Each row below has a hidden score, from 0 to 40, with 20 about the middle. What is it? The score is a weighted sum of the row's numbers plus the product of two more (or one squared), each taken from its middle value.
[ 0.39  0.07 -0.81 -1.08  0.68 -0.87 -0.15 -0.8  -0.2   0.89 -0.04 -0.13
 -0.91 -0.53 -1.43  0.1 ] -> 19
[ 2.13  1.91 -1.87 -0.18  0.67  0.24 -1.38 -2.26 -1.3   0.88  0.32  0.49
 -1.35  1.79  1.93 -0.43] -> 24
[-3.44  2.6  -1.08 -2.64 -0.12 -0.48  1.17 -0.36 -1.06  0.05  2.28  2.41
 -0.82  0.96 -1.35  1.12] -> 28
[-0.48  1.11 -0.7   0.55 -1.35 -0.89 -1.2   0.27 -0.42 -1.45  0.37 -0.88
 -0.85 -0.65 -1.77  0.27] -> 19
[ 0.91 -0.36  1.15  1.29  0.83  0.26  0.41  1.28 -1.5   0.62  0.6   0.6
 -0.46 -0.43 -0.79  0.44] -> 19
[ 1.01  0.47  1.01  1.04 -1.24 -0.08 -0.39 -0.58  1.    0.82  0.32 -0.8
 -0.03 -1.57  0.7   0.32] -> 19
[-0.09  0.49 -0.48  1.46  1.1  -0.99  0.86  2.55  0.61  1.41 -0.07  0.
 -0.96  0.53  1.59 -0.24] -> 29
[ 0.97 -0.87  1.23 -1.92 -1.2  -0.74  0.3  -0.28  0.74  0.63  0.16 -1.17
 -0.63 -0.81 -0.21 -0.85] -> 24
[-1.48  0.46 -0.9   0.93 -0.33 -0.07  0.18  1.11  0.02 -0.14  1.19  0.58
 -0.91 -0.24 -1.82 -0.84] -> 29
[ 0.54 -0.46 -0.73  0.72 -0.22  1.02  0.76  0.36  0.78 -0.38 -0.41  0.58
 -0.78 -0.01 -0.58 -0.52] -> 24
[-1.23 -0.03  0.82 -0.86  0.78 -0.68 -0.7  -0.79 -0.25 -1.55  0.42  0.54
 -0.35 -0.33  1.04 -0.57] -> 14
[-0.5   0.33 -1.11 -0.08  0.73 -0.52 -0.79 -0.78  0.93 -1.65  0.28  1.22
 -0.9  -0.1   1.39 -0.47] -> 19
[ 0.61 -0.25  0.03 -0.33 -0.19 -0.71  0.18  0.15  0.7   0.49 -0.16 -0.94
 -0.74  0.6   0.4  -0.88] -> 25
[-1.73  0.58 -0.09  0.77  0.86 -1.03 -0.25 -0.92  0.33 -1.58  0.28 -1.19
  1.49  1.35 -1.69 -0.56] -> 20
[-1.42  0.06 -1.1  -0.29 -2.17 -0.87 -1.4   1.75  1.03 -1.34  1.49  1.53
  2.02  2.55 -0.97  0.87] -> 38
[-0.94 -0.13 -0.31 -1.2   0.87 -1.13 -1.15 -0.6   0.3  -1.57 -0.14  0.62
 -0.8  -0.61  0.78 -0.89] -> 15
[ 0.77  0.14  0.05  0.85 -1.35  0.67 -0.34  0.26  0.43  0.91  0.21 -1.
 -0.49 -1.1   0.49 -0.5 ] -> 19
[-0.1  -0.5   1.21 -1.34 -0.52  1.71  0.88 -1.69 -0.16 -1.17 -1.96  1.57
  1.71  1.03 -1.47 -0.18] -> 12
[ 0.51 -0.95 -0.04  0.77 -1.42 -0.55 -0.27 -1.07 -0.98  0.46 -0.46  0.88
  2.01  0.13  0.89 -1.02] -> 25
[-0.87 -1.86  2.14 -2.24  0.72 -0.69 -1.34  0.28 -1.55 -0.5  -2.2  -0.8
  0.46 -0.46 -1.68 -0.08] -> 5
[-0.3  -0.77  2.01 -0.22  1.42 -0.03  2.28 -0.09  0.59  1.54 -1.29  1.47
  0.13 -2.31 -1.95 -0.74] -> 29
[ 0.82  0.05 -0.4   0.66 -1.21  0.43  0.33  0.14  0.67  0.58  0.02 -0.1
 -0.68 -0.75  0.64 -0.85] -> 24
[ 1.14  0.31 -0.29  0.85 -0.36  0.29  0.85 -0.09  0.25  0.55 -0.27  0.45
 -0.64 -0.72  0.12 -1.06] -> 23
[ 0.43 -1.48  0.58 -0.1  -0.85 -0.37  0.7  -0.26  0.57  0.56 -1.15 -0.03
  0.11 -0.09  0.8  -0.5 ] -> 25
[ 0.04 -1.42 -1.44  0.42  0.2   1.54 -0.97 -0.44 -0.08 -1.19  0.47  0.49
 -0.93 -1.17  0.69  1.55] -> 14
[ 1.51 -0.65  0.35  0.12  0.04 -0.6  -1.55  0.99  0.37 -0.38 -0.73  0.66
 -0.23 -0.51  1.73  0.08] -> 26
[ 0.56 -0.13  0.08 -0.25 -0.45  0.29  1.    0.17  0.59  1.86 -1.04 -1.
 -2.18 -1.82  2.91 -0.36] -> 17
[ 0.74 -0.67  0.42  0.44  0.21  1.57  1.52 -0.55 -1.27 -1.18 -1.14 -0.95
 -1.02 -1.47  0.31 -0.75] -> 5
[ 0.66  0.29 -0.26  0.33 -0.78  0.76  0.39 -0.23 -0.23 -1.48 -0.91 -0.76
 -0.18  0.73 -0.78 -0.04] -> 17
[-1.32  0.01 -0.33 -1.14  0.68  0.72  0.79 -1.65 -1.22  0.92 -1.49 -0.72
  1.16  1.22 -1.67  2.38] -> 12
[ 0.54 -0.21 -0.9  -1.99 -1.15 -0.33 -0.18 -0.13  0.66 -1.3   0.76  1.17
  0.88  0.21  0.79 -0.92] -> 23
[-0.28  1.03 -1.08  0.6   0.71 -0.32  0.    0.29 -0.17  1.37  0.16 -0.22
 -0.04 -1.16 -0.66  0.31] -> 15
[-1.25 -1.68  0.95  0.27  0.2   0.24  1.7  -0.85  0.89 -0.68 -2.01  1.04
  1.68  0.53  1.6  -0.37] -> 20
[ 0.75 -0.16  0.85 -1.78 -0.94 -0.6   0.95 -0.59  0.76  1.11  0.56 -1.12
  0.02 -0.9   0.24 -0.17] -> 23
[ 0.98 -0.07  0.54  0.66  1.24  0.29  1.18  1.61 -0.65  0.72  1.03  1.05
  0.02 -0.22 -1.75  2.1 ] -> 22
[-0.24 -0.61 -0.72 -2.07  1.16  0.02 -1.15 -0.61  0.31  0.58  0.13 -1.11
 -0.71  0.8   0.01 -0.63] -> 21
[-1.28  0.08 -1.03 -1.19  0.31  0.27  1.15 -0.4  -0.13  0.67  0.45  1.13
  1.09 -0.03  1.17 -0.85] -> 19
[ 1.24  0.38 -1.32  0.59 -0.8   2.09  1.09 -0.38  0.29 -0.71 -0.63 -0.28
 -0.88  0.16  0.03 -0.37] -> 16
[ 1.15  0.6  -1.02 -2.57 -0.95 -0.93 -0.1  -0.84 -0.35  0.43  0.82  1.1
  0.72 -0.79 -1.08 -0.27] -> 18
[-0.61  0.6  -0.7   0.64  0.52 -1.19 -0.15  1.14  0.2   0.85  0.76 -1.21
  0.26 -0.71  0.75  0.37] -> 18
[ 0.13 -0.79  0.12  1.36 -0.34  1.22  1.17 -0.44  0.81 -1.06 -1.52 -0.22
 -0.56  1.49 -0.05 -0.57] -> 25
[ 1.55 -1.99  0.25 -0.64 -1.01  0.59 -1.91  0.3  -1.85 -1.42 -2.06  1.69
  1.22 -0.55  0.73  2.34] -> 25
[ 0.72  0.58 -1.1   0.11 -1.15  1.43  0.08  0.64  0.78  0.65 -0.38 -1.02
 -0.67 -1.08  0.38 -0.54] -> 14
[ 0.31 -1.98  0.2  -0.02 -1.13  0.44  1.33  1.45 -1.32  1.08 -0.69 -0.49
  1.08 -0.2   1.06  0.46] -> 17
[-1.18 -0.15 -0.91 -0.4   0.41 -1.27 -2.14  0.18 -0.02  0.43  1.48  1.39
  1.55 -1.1   0.13  0.99] -> 18
[ 1.49  0.23  1.35 -1.51 -0.72  1.6   2.09  1.22 -0.42 -1.03 -1.23 -1.1
 -0.5  -0.74  0.04 -0.97] -> 13
[-1.62 -1.12  0.74  0.59  1.52 -1.03 -0.79 -0.26  0.48 -0.01  0.75 -1.24
  1.21  0.81 -1.18 -0.48] -> 36
[ 1.1   0.83  1.58  0.5   1.02 -0.54 -1.02 -1.66 -0.82 -1.22  0.56  0.68
 -1.73  1.25  0.12  0.6 ] -> 24
[ 0.9   0.88  0.14 -0.05  1.32 -0.9  -0.05 -0.24 -0.25 -1.02  0.49 -1.17
 -0.58 -0.24  1.05 -0.45] -> 11
[ 1.29 -0.45 -1.   -0.85  1.48  0.6   1.33 -0.38  0.29 -0.59  0.51 -0.81
  1.84  0.49 -1.14  2.08] -> 19
[ 0.58  0.57 -1.13 -0.9   0.96 -0.9  -0.96  0.35  0.64 -1.03  1.02  0.65
 -0.22  0.39  1.06  1.03] -> 18
[ 1.62  0.93 -1.34  0.63 -0.66  2.98  1.68  2.83  1.48 -0.79 -0.37 -1.04
 -0.42 -1.37  1.23 -0.32] -> 10
[-1.04 -1.95  1.34 -1.25 -0.31  0.88 -1.08 -0.66  0.73  1.13 -1.48  0.85
 -0.07  1.18  0.73 -0.9 ] -> 25
[ 2.28 -1.33  0.02  0.3   0.76  2.37  0.21  1.22 -2.65 -0.54 -0.43  2.44
  0.11  0.05  0.54  0.93] -> 19
[ 1.18 -1.15  1.69 -0.07 -0.43 -0.25 -0.91 -0.44  0.39  0.04  0.41  1.76
 -0.51 -1.72 -1.02  1.77] -> 23
[-0.72  1.1  -0.91  0.46  1.06 -0.7   0.08  1.78  0.78  0.96  0.72 -0.95
 -0.79 -0.25  0.8   0.69] -> 22
[ 0.25 -1.84  0.94  0.92 -0.27  0.2   1.57 -1.17  0.57  0.94 -0.37 -0.47
  1.47 -0.54 -0.57 -0.57] -> 29
[-0.83  0.88 -0.93  0.63  0.88 -0.65 -0.17  1.77  0.57  0.4   0.81 -1.14
 -0.16  0.27  0.94 -0.16] -> 20
[-0.65 -0.54  0.89 -0.14  1.42 -0.26  1.25 -0.15 -0.49  0.32 -0.34  1.52
  1.9  -0.84 -1.19  0.57] -> 17
[ 0.73  0.67  0.12 -0.4  -0.14  1.6  -0.93  1.19 -0.13 -2.33  0.3  -1.63
  1.18  0.89  0.28  1.12] -> 4
[ 0.8   0.07 -0.45  0.    0.14 -0.9  -0.74 -0.75 -1.92  0.86 -0.08 -1.25
 -0.5  -0.82 -1.81 -0.53] -> 11
[ 0.44 -0.58  0.54  0.5  -1.33 -0.44 -0.29 -0.24  0.46  0.76 -0.84 -0.18
 -0.55 -0.88  1.08 -0.02] -> 24
[-0.67  1.01  0.15  0.46  1.48  0.28 -0.51 -0.77  0.77 -1.26  0.9   0.42
 -0.74 -1.15  0.6   0.63] -> 16
[ 0.55  0.93 -0.86 -0.55 -0.13 -0.64 -0.61 -1.16 -2.02  0.4   0.55 -0.89
  0.35  0.28  0.05 -0.16] -> 10
[ 0.64 -0.7   0.97  0.6  -0.85  0.06  1.33 -0.51  0.78 -0.36 -0.96 -0.77
 -0.04 -0.55  0.59 -0.68] -> 21
[-0.94  0.9  -0.91  0.61 -0.56  0.03  1.2   1.16  0.92  1.03  0.85 -1.06
 -0.68  0.72  0.77 -0.87] -> 30
[-0.58 -0.67 -1.19  0.25  1.15  0.99 -0.88 -1.09 -0.77 -1.19  0.53 -1.04
 -0.4  -1.63  0.61  1.04] -> 9
[-0.97 -1.59 -0.13 -1.22  1.49 -0.32 -0.47 -0.19  0.88 -0.19 -0.2   0.37
 -0.75  1.27  0.53  0.39] -> 30
[ 0.04  0.58 -0.8  -0.45  0.49 -0.83  0.07 -0.7  -0.07  0.94 -0.02 -0.3
 -0.8  -0.66 -1.78 -0.01] -> 20
[-0.62 -1.62  1.86  0.8  -0.47  1.11 -0.11  1.36 -0.39  0.95 -0.73 -0.02
 -0.55 -1.2  -0.81 -0.95] -> 21
[ 1.34  1.11 -0.75 -1.01  1.51  3.12 -0.82  2.03  1.37  0.69  1.73  1.56
 -0.37 -1.49 -0.36  0.23] -> 18
[-1.81 -0.2   1.32  0.31  0.7  -0.78 -1.29 -1.04 -0.44 -1.37 -0.25  0.44
 -0.68  1.21 -1.12 -0.25] -> 21
[ 1.87  0.29  1.31  0.51 -0.96 -0.81  1.29 -0.78 -0.25  2.39 -0.4  -0.39
 -1.93 -0.31 -0.5   2.13] -> 29
[ 0.67  1.02 -0.77  0.37  0.18 -1.01 -1.15 -1.47  0.37 -0.14  0.82  0.02
 -0.01  1.23  0.59 -0.94] -> 23
[-1.19  0.68 -1.16  0.76  0.36 -0.55  0.54  1.28  0.83 -1.4   0.3  -0.45
  1.7  -0.8   0.93  0.48] -> 12
[ 0.7  -1.67  1.07  0.1  -0.96 -0.78  1.34 -0.11 -0.19  1.63  0.3  -0.19
  1.1   0.67 -0.07 -0.39] -> 31
[ 0.66  0.08 -0.8   0.74  0.22  0.84  1.56 -0.45  0.7  -0.49 -0.52 -1.02
  0.52 -0.84  0.33 -0.8 ] -> 13
[ 0.26 -1.46 -0.66  0.3   0.98  1.84  1.25 -0.88  0.55  0.46 -2.41 -0.85
 -1.23 -0.29  1.73  0.33] -> 13
[ 0.75 -1.32  1.34  0.2  -0.17  0.3   1.47 -1.41  0.62 -0.99 -1.96 -0.71
  0.05  0.93 -0.13 -0.25] -> 20
[ 0.61  0.84  0.19 -0.59  1.37 -0.12 -1.06 -0.38 -2.15 -1.01  0.63  1.48
 -0.67 -0.51 -0.31 -0.69] -> 12
[ 0.42 -0.85  1.47  0.61 -0.71  0.93  0.38 -0.96  0.49  1.72 -1.84 -0.39
 -2.15 -2.13  2.06 -1.13] -> 17
[ 0.86 -0.33 -0.89  0.9   2.02  1.69  1.19  0.03  0.74  0.32 -1.68 -0.31
 -0.39  0.03  1.07  2.62] -> 12
[ 0.7  -0.58  0.05  0.73  1.29  1.23  0.55  0.99 -0.27 -0.23  0.26  1.2
 -0.6  -1.02 -1.57  0.53] -> 18
[ 0.79 -0.47 -0.54  0.64  0.38 -0.88 -0.47 -1.01 -1.75  0.61  0.94  0.16
  0.12  0.99  0.45 -0.09] -> 21
[ 0.68  1.06 -1.07  0.14  0.9  -0.81 -1.18 -0.48  0.13 -1.05  0.96  1.24
  0.63  1.36  0.73 -0.64] -> 22
[ 0.6   0.61 -1.18  0.46 -0.6  -1.21 -0.89  0.93 -0.53 -0.84  0.5   0.27
  0.16  0.33 -0.25 -0.23] -> 28
[ 0.62 -1.08  0.9  -0.88  1.56  0.18 -0.57 -0.44  0.47  1.91  0.08  1.06
 -0.85 -0.52  0.62  0.57] -> 25
[ 0.04  0.85 -0.72  0.57  0.81 -0.69 -0.34 -0.16 -0.81  0.17  0.55  0.64
 -0.58 -1.22 -1.32 -0.73] -> 15
[ 0.67  0.33  0.37  0.74 -1.15 -0.43  1.73  0.3   0.83 -0.44 -0.06 -0.42
  0.72 -0.16  0.69 -0.31] -> 25
[ 0.23  0.49  0.58  0.31  0.84 -0.18  0.41  0.89 -0.09  1.64 -0.26 -1.27
 -0.81 -1.7   0.03  0.79] -> 14
[-0.05 -0.53 -1.09  0.46  1.13  0.14 -1.37  0.11  0.76 -1.39  0.74  1.16
  0.02 -1.14  0.11  1.01] -> 16
